In the rows, 128 means zero.
Each path is a new rotation, seen through one point. The rows after it are directions, each followed by how far the rotation turns it, in degrees a step (0 if it stays put).
Each turn is a multiple of 5 degrees from 10 to 175, or 0.
Each row of a path follows its step; steps can be skipped.
Rotation 1:
step 8: [119 136 126 128 114 127 118 143 125 129 135 123 132 131 141 131 117 123
 114 132 122 127 116 121 129 141 125 126 141 120 126 136 132 145 145 130
 123 130 122 117 146 107 127 132 137 118]
step 10: [133 135 129 132 132 121 132 115 111 121 111 128 130 135 129 123 126 141
 126 138 119 120 138 117 122 119 128 134 128 137 137 133 111 133 141 121
 142 103 119 135 131 129 141 129 121 133]
step 12: [135 121 122 114 131 116 131 134 142 133 120 133 128 134 143 124 127 136
 127 115 129 134 100 130 109 120 121 129 122 134 124 137 126 116 120 135
 141 129 139 130 110 127 121 125 126 136]
step 19: [139 140 129 139 132 117 128 127 121 135 141 114 112 110 123 126 130 135
 134 121 125 125 129 128 135 144 133 137 118 117 133 118 137 140 120 133
 144 144 133 122 131 126 139 134 120 116]
step 21: [132 148 116 127 117 128 133 133 120 126 122 122 135 133 116 130 130 125
 131 136 126 123 122 132 132 137 127 121 134 151 108 117 121 141 125 127
 118 117 139 118 133 142 113 114 122 129]
step 22: [123 134 135 142 142 126 120 118 110 136 134 118 138 130 125 125 131 143
 114 132 136 134 120 125 118 125 130 139 123 130 119 124 147 133 133 127
 134 128 148 140 131 127 142 135 116 119]
step 23: [110 137 128 124 129 135 129 128 149 123 116 129 127 121 126 105 129 125
 116 137 122 133 118 126 135 127 133 123 146 114 134 129 120 115 155 134
 128 128 128 128 121 129 130 133 119 123]
step 26: [123 137 129 119 124 132 132 139 140 110 127 114 148 132 143 127 130 117
 116 126 124 123 131 141 133 129 113 116 120 119 115 128 120 123 147 137
 136 129 113 124 137 136 125 130 124 126]
Speeds:
[130 132 128 128 130 132 124 130 126 127 126 128 128 125 125 130 131 130
 130 121 132 129 126 131 128 129 126 127 128 124 123 125 125 129 127 128
 132 130 127 130 129 129 126 125 129 130] | 145
[130 129 132 128 126 131 128 125 126 128 133 130 125 130 124 130 126 132
 127 127 127 131 129 126 128 127 125 131 130 130 129 130 132 133 132 127
 130 133 127 127 131 127 130 130 126 130] | 125
[126 129 127 131 128 125 127 129 129 127 126 129 133 131 135 128 127 130
 127 126 128 130 132 128 125 125 126 129 132 131 129 129 127 127 131 126
 133 129 124 127 128 124 125 125 131 126] | 20
[130 130 131 128 128 130 125 128 128 129 131 127 126 124 136 127 127 125
 132 131 127 127 127 129 130 131 128 129 127 125 125 131 132 125 134 127
 132 128 132 129 125 128 129 128 128 129] | 95
[129 127 129 126 127 128 129 130 134 129 129 128 125 133 129 127 136 128
 124 128 127 128 130 126 126 126 127 128 129 126 130 125 128 126 131 129
 129 131 132 131 130 132 128 125 132 130] | 130
[125 123 126 128 130 127 130 125 130 129 127 130 129 128 125 125 128 128
 129 127 130 127 126 130 130 127 125 130 127 126 129 132 132 128 131 132
 130 125 126 131 126 129 126 120 125 130] | 135
[126 129 126 124 131 130 133 128 130 133 127 126 128 127 130 130 122 130
 132 130 126 131 126 125 127 127 127 124 130 128 125 128 128 127 127 129
 127 130 128 127 131 132 124 126 131 131] | 120
Rotation 2:
step 0: [130 121 141 122 121 147 141 120 119 130 130 114 131 123 140 130 137 122
 138 124 130 124 117 118 131 128 140 129 124 145 131 114 127 125 139 126
 117 130 128 122 120 116 133 131 128 122]
step 2: [124 132 130 120 138 130 127 126 105 124 139 119 125 142 130 137 144 130
 122 123 124 139 112 123 124 121 138 130 122 120 130 119 130 121 142 140
 122 125 138 134 116 124 135 125 122 138]
step 8: [131 121 135 112 141 121 137 126 134 126 122 128 127 138 123 137 132 131
 137 122 125 130 146 129 139 121 126 121 130 123 129 121 129 136 125 115
 125 131 124 127 108 106 123 145 132 126]
step 16: [134 127 140 127 127 134 126 133 120 148 129 137 133 117 135 124 139 120
 143 134 131 143 145 125 141 133 140 118 128 133 141 116 134 131 117 130
 133 123 130 124 131 134 125 139 124 129]
step 17: [116 124 145 126 137 137 136 124 128 125 137 123 122 123 119 136 145 115
 134 134 116 124 139 117 129 119 125 132 140 121 126 130 140 134 134 136
 134 123 120 131 128 125 135 136 146 114]
step 24: [132 130 120 123 136 114 124 134 132 134 114 130 126 117 120 132 122 129
 135 129 108 121 131 136 138 115 144 120 132 123 128 138 147 119 124 124
 126 116 122 130 134 126 131 139 120 119]
step 29: [133 130 134 124 126 120 135 139 123 117 122 114 129 146 142 131 137 123
 151 129 127 139 126 144 113 123 141 134 123 131 128 126 136 126 118 121
 138 122 126 127 123 117 124 127 133 129]
step 31: [143 126 132 108 129 136 132 125 122 117 123 135 124 144 123 128 130 141
 129 134 124 131 118 130 123 128 138 121 120 146 148 136 137 133 123 129
 141 118 131 118 130 123 134 128 125 133]
Speeds:
[124 133 127 125 132 126 126 130 132 134 129 128 128 128 131 127 129 127
 131 128 129 127 128 125 130 130 126 128 133 130 127 131 130 131 128 129
 131 126 127 129 130 132 125 129 131 127] | 10
[128 130 127 133 131 126 132 128 129 128 128 134 129 126 132 129 125 125
 132 131 129 130 130 135 130 127 133 131 126 129 128 130 130 131 128 129
 127 129 125 127 127 128 131 128 129 129] | 140
[127 126 130 129 132 132 128 129 124 127 130 126 127 125 125 131 130 129
 129 131 129 127 129 128 130 131 128 129 132 129 128 132 125 129 124 129
 125 125 130 124 129 129 129 127 129 135] | 70
[127 126 125 125 129 129 125 127 130 130 124 130 128 130 124 126 127 128
 127 124 132 129 130 132 130 126 125 131 130 126 130 129 128 127 131 124
 120 126 127 130 130 127 127 128 131 129] | 25
[129 128 127 130 133 126 127 128 130 124 131 129 130 130 125 129 128 132
 126 126 125 124 126 131 129 124 124 126 128 130 132 127 128 131 131 129
 130 126 128 129 125 130 128 134 124 130] | 110
[128 128 129 129 124 129 126 129 130 127 125 133 126 124 127 125 127 128
 124 128 125 130 130 124 130 125 133 128 132 129 125 128 126 130 129 128
 131 124 126 128 128 125 127 131 128 131] | 40
Rotation 3:
step 1: [123 124 129 128 136 122 128 126 142 118 138 127 132 123 132 133 139 148
 129 138 139 120 124 116 125 118 139 135 133 123 128 132 132 129 131 121
 130 128 121 133 121 140 110 127 118 120]
step 6: [129 133 106 109 136 127 131 130 131 110 135 132 132 133 131 130 124 129
 129 135 121 132 113 134 121 128 125 118 113 128 123 119 125 112 124 128
 133 125 121 116 121 127 129 125 124 129]
step 7: [124 139 124 115 128 126 124 127 124 122 135 127 136 127 120 126 141 140
 133 128 140 136 116 131 119 132 133 118 132 133 130 124 133 121 131 120
 130 145 122 127 137 141 128 151 125 127]
step 9: [115 116 130 123 136 132 145 138 136 127 133 127 145 117 127 129 121 127
 126 129 122 127 113 130 125 114 129 133 137 124 131 125 131 128 117 136
 121 114 142 131 126 138 128 129 120 128]
step 14: [129 130 117 115 130 126 129 108 130 136 137 131 134 112 126 117 126 129
 121 116 133 128 126 131 130 126 127 125 116 133 119 135 125 130 119 141
 132 137 125 112 121 141 135 125 127 125]
step 17: [114 129 114 123 131 125 132 129 132 110 126 141 132 118 141 120 128 129
 123 126 130 129 125 119 114 124 137 135 122 134 124 122 132 150 125 126
 125 127 129 127 132 132 113 128 118 137]
step 26: [132 125 124 120 124 135 130 134 125 118 151 131 149 120 134 131 131 133
 122 135 136 111 125 127 125 125 128 134 131 137 129 137 125 130 122 139
 122 126 123 124 123 121 129 136 112 131]
step 29: [116 131 114 121 140 130 126 122 131 135 139 132 126 133 132 130 126 131
 124 106 128 119 123 133 126 118 123 121 134 117 127 130 135 136 120 123
 127 126 122 113 111 133 116 131 124 126]
Speeds:
[126 131 129 125 128 133 131 128 131 129 121 131 132 124 126 127 128 128
 130 126 127 131 130 126 128 129 132 126 128 127 126 127 130 127 125 129
 130 128 124 133 129 130 127 127 128 128] | 140
[129 128 129 125 123 128 129 126 130 129 130 131 125 130 124 127 126 132
 129 127 128 133 126 128 125 128 129 131 125 128 129 127 129 124 125 127
 122 130 131 123 132 129 125 127 127 125] | 45
[127 127 127 131 131 126 129 133 130 131 131 127 125 126 126 129 126 125
 129 130 127 125 128 125 124 128 127 125 126 124 128 127 134 127 125 127
 126 133 132 132 126 129 126 131 129 129] | 35
[126 130 131 123 130 131 129 129 128 130 126 128 124 129 127 127 127 127
 127 127 125 127 130 127 127 128 130 134 130 125 132 130 129 131 132 127
 132 128 132 125 125 132 131 129 124 129] | 55
[131 126 131 126 125 127 129 123 130 128 127 127 127 128 131 124 128 130
 131 125 128 125 127 131 128 133 131 124 129 126 129 126 129 132 129 129
 127 131 127 126 124 126 127 134 129 129] | 100
[130 126 123 123 128 133 129 130 127 131 130 126 127 133 131 127 133 129
 128 128 130 128 129 132 126 124 132 127 130 126 131 128 127 128 126 126
 128 127 128 132 130 127 128 129 130 125] | 115
Rotation 4:
step 3: [130 124 130 130 146 136 125 124 140 123 130 125 118 119 126 132 128 151
 116 125 140 128 132 132 131 133 127 132 131 133 119 126 111 130 132 142
 132 130 126 125 130 142 123 128 142 125]
step 4: [120 132 134 127 145 119 121 115 130 128 132 124 139 126 128 125 118 127
 142 135 127 130 125 121 132 145 135 133 142 132 126 126 129 140 127 128
 121 119 144 122 137 127 134 119 138 134]
step 8: [126 136 134 128 142 122 119 114 134 117 132 121 120 128 141 128 128 146
 128 134 132 127 128 129 135 146 133 124 129 136 122 135 123 128 120 138
 141 125 126 130 133 139 131 126 114 141]
step 16: [124 134 142 145 143 121 128 119 135 121 130 118 114 123 128 132 128 131
 128 130 145 138 124 129 133 140 129 120 134 133 120 113 124 139 128 135
 139 132 134 130 128 131 135 136 124 134]
step 19: [114 120 130 137 141 120 115 134 134 116 131 122 124 123 111 132 121 134
 131 140 134 125 121 124 133 127 128 130 132 142 119 124 114 123 135 129
 132 131 125 131 122 133 143 121 139 130]
step 24: [124 132 133 135 150 127 122 132 133 121 139 127 129 133 130 124 120 131
 127 135 138 131 121 140 126 134 114 135 133 137 108 126 129 132 124 145
 139 142 133 131 126 133 130 132 128 131]
step 25: [118 119 148 139 140 126 114 116 121 123 129 123 128 113 133 136 132 135
 135 129 129 126 129 119 124 131 135 126 128 134 119 121 121 122 128 129
 120 119 126 126 127 121 139 120 135 148]
step 27: [110 127 128 124 146 127 116 120 134 125 132 119 134 122 122 125 123 129
 141 147 131 118 121 124 132 141 121 135 138 140 127 133 124 127 123 124
 125 128 141 123 130 133 129 126 141 131]
Speeds:
[129 127 127 124 129 132 126 131 127 123 129 128 129 131 128 131 122 130
 126 129 126 130 130 131 129 125 127 131 126 132 129 129 128 128 128 129
 134 127 124 130 131 131 130 127 128 126] | 155
[129 127 123 130 125 126 128 126 130 128 131 133 124 126 134 130 128 133
 127 130 129 129 131 126 128 127 132 127 126 126 125 130 126 125 126 126
 127 129 123 127 130 128 127 127 129 127] | 125
[127 123 125 127 129 131 129 130 129 129 128 127 129 131 134 131 129 124
 127 127 130 124 125 127 128 132 126 131 128 129 127 130 126 125 126 130
 127 130 129 130 130 130 124 134 131 127] | 120
[127 130 127 128 128 130 130 128 126 124 133 127 127 129 131 128 128 125
 129 125 127 134 127 129 130 130 131 126 132 124 126 130 127 130 126 130
 132 132 133 129 130 125 127 127 125 127] | 175
[128 128 125 126 131 127 123 129 127 129 132 127 128 127 130 132 123 125
 130 128 129 124 124 130 129 124 130 130 130 125 127 123 131 127 125 126
 126 126 130 125 126 126 131 127 129 125] | 140
Rotation 5:
step 1: [134 130 124 130 111 126 123 121 139 127 125 126 120 131 125 122 128 122
 117 133 134 133 137 106 129 135 128 133 152 129 132 132 131 121 135 141
 137 137 133 121 110 132 128 122 125 133]
step 2: [122 126 128 127 118 126 127 130 148 120 113 115 132 129 128 140 134 130
 136 135 135 127 120 111 119 116 130 125 126 115 124 123 132 132 148 125
 136 128 121 129 126 115 123 127 128 148]
step 4: [126 141 120 121 128 126 118 126 125 126 143 139 116 127 122 115 132 121
 117 145 136 136 115 134 147 129 125 131 128 116 145 120 118 125 124 130
 136 117 133 131 129 136 127 122 128 127]
step 10: [134 150 126 133 127 127 128 120 129 137 130 135 130 130 129 137 131 133
 123 121 115 112 128 139 142 136 139 124 120 124 138 125 136 138 130 126
 134 122 152 120 131 118 126 119 127 119]
step 13: [141 135 125 135 122 139 128 126 112 133 116 139 128 142 122 115 132 139
 133 133 128 112 137 127 118 111 137 129 135 126 129 127 138 123 133 145
 121 134 139 124 127 138 132 129 122 133]
step 21: [121 136 138 137 135 133 122 132 145 128 143 130 120 129 129 125 138 130
 131 139 133 134 120 130 139 114 113 121 124 132 130 117 118 120 128 130
 133 122 137 151 126 123 117 127 129 140]
step 25: [137 124 123 131 126 122 132 133 118 129 121 124 117 125 123 126 140 120
 139 139 134 119 126 126 102 131 119 125 114 133 136 124 124 136 137 127
 120 135 128 132 120 125 110 138 113 133]
step 30: [136 115 129 133 119 143 131 120 120 134 126 150 114 125 135 114 130 125
 123 127 139 118 116 138 126 122 130 133 137 130 128 127 132 133 131 144
 134 139 118 124 127 129 134 124 111 124]
Speeds:
[128 128 126 124 128 126 126 132 123 130 126 124 129 131 127 127 130 131
 125 127 130 128 128 129 132 126 129 124 133 129 130 125 126 124 125 129
 129 127 129 127 132 131 129 132 125 126] | 80
[132 127 123 129 130 129 129 126 129 128 123 124 127 126 130 127 127 127
 129 127 133 126 128 131 129 129 129 127 124 125 129 128 132 129 123 128
 130 130 128 127 130 122 129 131 127 128] | 145
[126 122 125 128 133 128 129 127 125 126 124 130 126 134 128 131 131 129
 127 131 130 128 125 126 124 126 130 131 126 127 128 130 127 131 131 130
 131 127 128 128 129 130 127 126 125 127] | 65
[131 130 135 129 126 128 124 128 130 129 128 128 127 132 126 131 128 129
 133 127 130 130 125 128 132 127 131 130 126 126 132 129 130 127 129 127
 128 132 130 131 130 129 133 129 126 129] | 130
